Each path below is one point turned by a fixed rotation once a step. After each direction that follows a path, write how fast that rotation turns it, in degrees per step (0 if it stays still).
Each turn is a multiple of 5 degrees from 10 to 175, or 0.
Each row of a path follows its step; steps can be skipped.

step 0: [-21   8  17  40  16  35 -20 -11 -22   0   4  -1 -10  -8  -6 -15 -15 -12
   9  -2   2  -9   6   2   9  15   4   0 -24   6   7   8  -4  28   5   4
  13  -8   3 -26  -2 -20  -1 -21 -10  35  -7   4  14]
step 1: [ -3  13  19  24  11  27 -15  -9 -23   8  -3   5  13  -1  -5 -15 -16   0
   7  -9  21   1  -7  -7 -23  -4  10  -6 -14   1  28   4 -36 -11   7   3
 -15  27 -17  14  -4 -32  -7   9  -4  24  -8  29   2]
step 2: [  3  -5  21  -1 -12  21  25   3 -22  -8 -11   7 -16   3   7  -4 -19   3
   0   4  39   1   9  -1   4  18  -3  -1  -4 -20   4  23  -2  13  21  -5
  -9  16   2   6 -16 -39   0  24  13   2  -3  36 -20]
step 3: [ -8  -2   7 -18  14   2  39  -5  -8  -9 -12   7 -10  -1   5 -19  -8  21
  -9 -17  12  16   4 -15  -4  24  10  -1 -27  -9  -1  24   2 -30   3  -2
 -22   8  10 -14 -37  -7  13  10  -3  23  23   2 -18]
step 4: [-20   2  10 -18  -8   9  27 -12  -8   2  -2 -18 -23   7  11   1 -16  24
   8   7  19  13  -6 -41 -13  15  -8 -13 -10   4 -17   5   7   1 -24   8
  18  21   7  -2 -24  27   3 -14  12  33  -4  -4 -10]
step 5: [-10   3 -11   4  -6  10  -4   7  -2  -1  11 -13 -22  17 -12   8 -25  26
  -1  -4 -11   3 -15 -27  -2  25  12 -11   8  24  15  17   1 -15 -16  19
   4   2  29 -18  29   8   6 -14   2  36  -2  23 -21]
step 6: [  9   4   8   5 -25   3 -28  -1  -5   1  23   2 -21  21   5   8  12  26
  21 -13  -8   9  -4   8 -22   8 -20  17  -2  29  25  10   5   6 -12  12
   7   9   4 -12 -15 -19  18 -13 -12  22 -20  20 -22]
step 7: [ 22 -16  27  12  -3  -3 -11   8  13   2  19  -4   9   0 -10 -12  10  16
  -5 -11   1  29   5 -13 -12 -10  15  25  -3   4  32  11  14   7   9 -13
  12  -1 -10   0  -4  -9   6 -14  35  16  -6  32 -34]
step 8: [  4  -9  29  12   8   6  -7  31   5   6  -4  19  11   9  12   2  17  14
 -36   2  11  10   8   2 -24  10 -10  -5 -25  -3   2  21  14  12  -3   1
   2 -18   4 -16 -28   2   5 -22  32  -4   1  32   7]
step 9: [ -8   1  10  18  22  31  -1   4   8  14   5   9  19 -15  27  23 -12  25
 -23 -17  17  17   1  -1  -5  -4   5 -14 -28 -23  17  -8  18   0 -17  -7
  11  -3  32  -8 -12  -8  -9 -15   9  20   5  -8   6]
step 10: [ 16  23  28  23  13  30  -7 -25  -4  15 -29  -6   8  -1   7  12   1  18
   6   1  13  -7   9 -14 -23  30   2 -22  -8 -14  10  -7  -1   0 -36  -2
   5   5  30   0  18  -3  -4  -1   2 -11  -7   5 -10]
step 11: [ -7  21  18  -4  17   3 -13 -17 -10 -17   6  -2 -12 -17 -25   4 -19   9
  -8   9  15 -11  13  14 -34  19   7 -11  -6 -19  23  -2  15  12   2   9
   4  21  23 -21  17 -22  14   2 -13   0  -5  -1 -30]
Speeds:
[-2 -6 -1 -6 -4  6  4 -4  3  7 -4  3  2 -2  1  1  1  5  2  2 -2 10 -5 -2
  2  0  7 -7 -2 -2 -6  5  0  3 -1  3 -2 -2  2 -7  1  0  1 -8  2 -4  1 -8
  7] : 70
[ 5  3  5  1  1  1  0 -6 -2  0  3  0 -4  6 -6  0 -3  4  2  2 -3 -1 -7 13
  3 -8 -1 -1  1 -7  3  3 -8  0  6 -3 -1  1 -1 -3 -2  7  4 -3  4  0 -5  5
 -1] : 65
[  0  -2   5   4  -5  -1   4   0  -3   2  -3  -4   2   1  -6   1   1   0
  -2   3   2  -1  -1 -11  -5  -3   4   0   7   0  -5  -5  -5   3  -2  -6
  -2   5  -1   4   8   2  -1  -2  12  -5  -1   4  -3] : 125

step 0: [-19  10 -16  15 -29  15  -6  32  15   9  15 -10  -6  13 -35  -7 -12   8
 -10  -5  11 -11  -3   3  -8  16   6  14   1  16 -18  13   9 -27   3  17
  19   5 -10  -9  18   9  -8  14   2 -13  -9   8   2]
step 1: [-20 -20  11  12 -15   3  16 -10 -14  17  -8  -2 -14  23 -12 -11 -26   3
  -8  -9 -17   0  -3 -10  20 -23  -6   0   1  17   3  11  12 -27   2  -7
  19 -21 -17 -10   7  32  -1  -1 -17   2 -19   9  -1]
step 2: [-14   7 -21   1   0   5 -14  19   3  22   8  -7 -15  18 -23   1   3  -3
  -6   0  23  -9  32   9  -3 -12   1  17  -4  -7 -11   6   8 -16  15   5
  26 -20  12 -13  23  22  14   0 -14 -17 -18   2  18]
step 3: [-10   0   4   5 -32  -3   5   8 -24   7  12 -14 -11  31 -10 -14 -21   5
  -9   2   9 -22 -14  -7   8   9  -9  -6   6   3  -7   7 -11 -25  -4  17
  15 -39 -13  -3   4   6 -12   7  -4  -6 -14  25 -13]
step 4: [-13 -10   3  12  -2  15  -4   6  19  30   6  13 -24  21 -10  -5 -18   8
  -8   2  14 -36   4   3   5  -8  20   1  -6  13   1   4  13 -12  11 -14
  12 -25  -6  -2  11  22  -9  -3 -17  -5  -1 -14  31]
step 5: [-21   4   2   5 -18  10 -18  22 -19   8   1   7  -6  26 -23 -10 -12  -2
   8   7  26  19  -9  14  -6 -12   5  -1  -3 -18  -8   4   1 -16  10   1
   9 -33 -17  12  -3  17   1   6   0  -8 -38  11  -7]
step 6: [ -3  -4  -8   6 -11   9  -8  -2  -4  13   7   4 -32  11  -8   6  -4   4
 -23   4  37 -24  10  -9  22  -4   9  -9  27  19   1  -8  18 -22  -2   0
  -2 -31  -7 -16  -7  13  -2   5 -26 -10   1   8 -10]
step 7: [-22   3  14   0 -12   8 -12   5  -9  17   1  14 -15  26  -5  -8  -1  20
  -8  -1  10 -20  10   2 -10  -7  28  14  -6 -11 -17   7   9  15   5   8
  13 -22 -25   1 -12   3 -13  -9  -2  -3 -35  25  20]
step 8: [  6   8   6  -8  -7   0  -3  24 -13  32   7   6 -24  14 -14  -5 -11  16
   3   4  21  -2   3   3  13 -17   9  11   5  18   7 -12   9 -16 -15  -5
 -12 -39   2  26 -12   4   3  25 -17   3 -10  -1  -9]
step 9: [ -8 -14  -1   3  -8   7 -10   2 -24  -2  -7  25 -13  39  -8   7   3   5
  -6  14  28 -16   4  -3  -4 -20  38   7   9  -7 -12   6   8  -4  11   2
  -2  -6 -10  -8  -8  -4 -18  14 -13 -31   9  17   8]
step 10: [ -6   9  -9 -10 -18  -5 -25   7 -12   9   4  -4   3  13  -4   8  -8   8
 -14  -1   6 -15  -5   5  -2   1  32  18   4  28 -10  -3   7   2  -8  -9
 -28 -26 -11  14 -17  23   8  10 -16  13 -36  15   9]
step 11: [ -9 -14   2  -4 -17  17   9  13  -3  10  -3  15 -30  16 -18  -2   7  27
   1   0  32   7   9  -7   0  -3  23  24  -5  21   4   4  23 -20 -13  10
   6  14 -13  10 -21   1  -8  23  -5 -14   2  14   5]
Speeds:
[ 0  5 -2  2  5  5  3 -1 -4 -3  7  3  3  7  1 -5 -5 -1 -4 -8  0  1  0 -5
  1  7 -6 -1  5 -3  1  6  2 -4  3  2  8  1  0  4 10  4  3 -4 -3  2 -1 -7
  1] : 20
[  1   4   4   6   1  -2  -3  -4   1  -4 -12   7   0   4   6  -5   3  -6
  -5   3  -5  -1   2   2   6   3   2   4   4   2   5  -1   2   1   3  -6
   6  -1  -1  -5   2   3  -3   4   1   3   3   5   7] : 135
[-5 -6 10 -2 -4  0  4 -8 -7 -7 -3 -5  1  9  2 -2  6  2  4  2  0  4  0 -2
 -4  0 -2 -2 -2 -6  0  1 -2 -1  0  2  5  2 -8  4 -3 -1 -4  1  5 -4 -5  1
  0] : 170
[  0   3  -3  -1  -2  -5  -1  -3  -6   0  -5   3   4  -3   5  -3 -14  -2
  -4  -2  -4   6  -6   1  -1  -1  -5   2   0  -1  -5   2  -5   2  -8  -1
  -1  -4   1   1  -5   5  -6  -2  -1  -2  -6   4  -4] : 160
[  1  -3   0   0  -2  -7   8   3   4  -3   2   3   4   0  -2  -5   1   4
  -6  -4   3  -3  -3   1   4  -3  -3  -6   8   2   0   1   1   1   6   3
  -1   2  -4  -2   0   1 -11   6  -1  -6   8   2  -9] : 130

step 0: [  0  -8  15   4  18  -2  13 -11  20 -20  22   1 -13   2  -9  40  10  25
  13  -9  34   0   5 -13  15   2   0  22 -12  -4 -14  13   5 -12  -3  10
  10 -12  -3  -9  -4   6 -16 -11  -3  16 -17  -8  27]
step 1: [ 15  -1 -14  15  -4   0  -4  17 -12  -4  15  24  27   9 -24   9 -10  24
 -12   3   4   9   4 -36   7  -8  -5   4  13 -13 -14  15   9  -5 -21  29
   6  -7   4  18 -19  10   0   0  12 -25  -6 -14   3]
step 2: [  2  26  -2 -11  -7  17 -17  26   2   4 -12  -7  20  -5   2   1  16  23
 -13  10  -6  -5 -25  10  15  35  -4  -2  -1  -9 -14 -19 -19  10  -6  12
   8 -13   7  -5 -23  21  -5   6  23  -5 -20   5  -9]
step 3: [  3  14  11 -14   3 -28  -7   3  12 -15  14 -22  10  -3   5  -7  26  22
   7  26 -14   7  17   6 -30  -4  -3  10 -10   6   7 -31  10  -3  21   9
  22 -16  -4   2  -4  23 -13  -8   4  11 -10 -23   2]
step 4: [ 10 -11 -17  15  11  -7  -8   1  11  16  20   9   6   7  -1  16  26 -12
   2  45  17   9   9  -8  15  -7  17   5 -13 -15  25  -2  -3  -7  -9  11
  23   8   1  11 -10  -5   3 -10 -19  23 -16  -8  17]
step 5: [ 13  -6 -39   3  -6  -4 -11  -8   9   1  13   7   6   8  -4   9  -2  -9
 -10  16   0  -2 -30 -12   8 -14  10  -2  38 -10 -14  -9  19  22 -21   0
  31  -4   2 -15 -14  14   1  18   1   8  18   1 -15]
step 6: [ -9   0  22 -10 -19  11  -4  -8  25   3 -15  -7  24  -6 -18  13   8   9
   5  -8  14 -19 -16  -1  15 -28  18  -5   3  -2  -7 -44  -1   8   9   1
  -2 -15 -14 -21  -8  -1 -10  19   9  10 -18  -3 -20]
step 7: [-18 -15   7  -1  23 -12 -19   1  -3  -9   7  -6   0   2 -14   3   2  52
   6  -6  -2  11   3   5   5 -43   7  14  -2  -2  -1   0 -11   4   7  -9
  -6   0  -1   3 -16   7 -33   1 -21  13  -9 -13  20]
step 8: [  1   1 -10  17  -5  -7 -12  39   9  10  13  -2  17  -9 -10   2 -12  -6
 -19   3   9   7   9  -8   8 -25  -5  -3  -5  -4  13  27  -6  20  -4  11
   3 -18  33  19 -26   8  -1  19  -9  10 -14  19  18]
step 9: [  3  14 -18   1  22 -12 -19   7   2   6 -13 -11  27  -2  -2  -7  -2   1
 -13  -1  -5  -2  16  14  17   7 -13  -9  17  -8 -10 -11   1   6   6 -21
  37  -9   2  -8  11  27   1  29  13  -9 -16  34 -16]
step 10: [  0  -4  31  -9  -1  -3   5   1 -27  12  -1 -19  28   1   0   7  26  -9
  -7  13   8 -10   2   8  12 -21   1  -8 -12  11  19 -24  20  -2  13 -17
  12 -13 -13   1  11  38 -22  -3 -14  -6   9  -4   2]
step 11: [ -3   0  13  12   4  -4   4 -13  -2   7  -5 -11  11  23   7   6 -17  -6
  -1  25   7  27  -9   0  -4 -20  18   1  -6 -13  10  12 -10  18 -15 -20
  23  18  16  -1  -3   1 -28 -21 -41  -1 -11 -15  -4]
Speeds:
[-2  1 -1  1 -4  1  4  3  1 -5  4 -2 -3 -3  0  5  6 -3 -2 -5  4  3 -5  2
 -6  3 -4  4 -4  4  0 -2  5  7 -1 -4  1 -5  9 -6 -4  3 -4  2 -2 -1 12  0
  7] : 140
[ -1  10  -4   0   2  -1   8   1   0   0   1  -2   1  -4  -1   2   2   6
   0   2  -4   1  -6  -3   6  -2   2  -4  -1   4   5   5   3   2   1   3
  11  -6  -6   0   0  -8 -10   3  -2  -3  -2   2  -1] : 0
[ -3   2   1   2   2  -2   3   3  -1   0   0   6  -2  -3  -2  -1   7  -5
   0   0 -10  -2   3   4  -3  -1   1  -2  -3 -11   2   3  -7  -3   4   2
   5  -5   4   1  -1  10  -2  -8   3  -4   3   5  -4] : 55
[  6  11   6   1  -2  -7   0  -1   3   1  -8  -2  -2  -1   0  -3   2  -2
  -9   1  -4   1  -4  -1   2   1   1  -1   5  -2 -10   3  -1   2   0   1
  -3  -4   6  -5   6  -1   4   4   1   9   0   0  -1] : 110
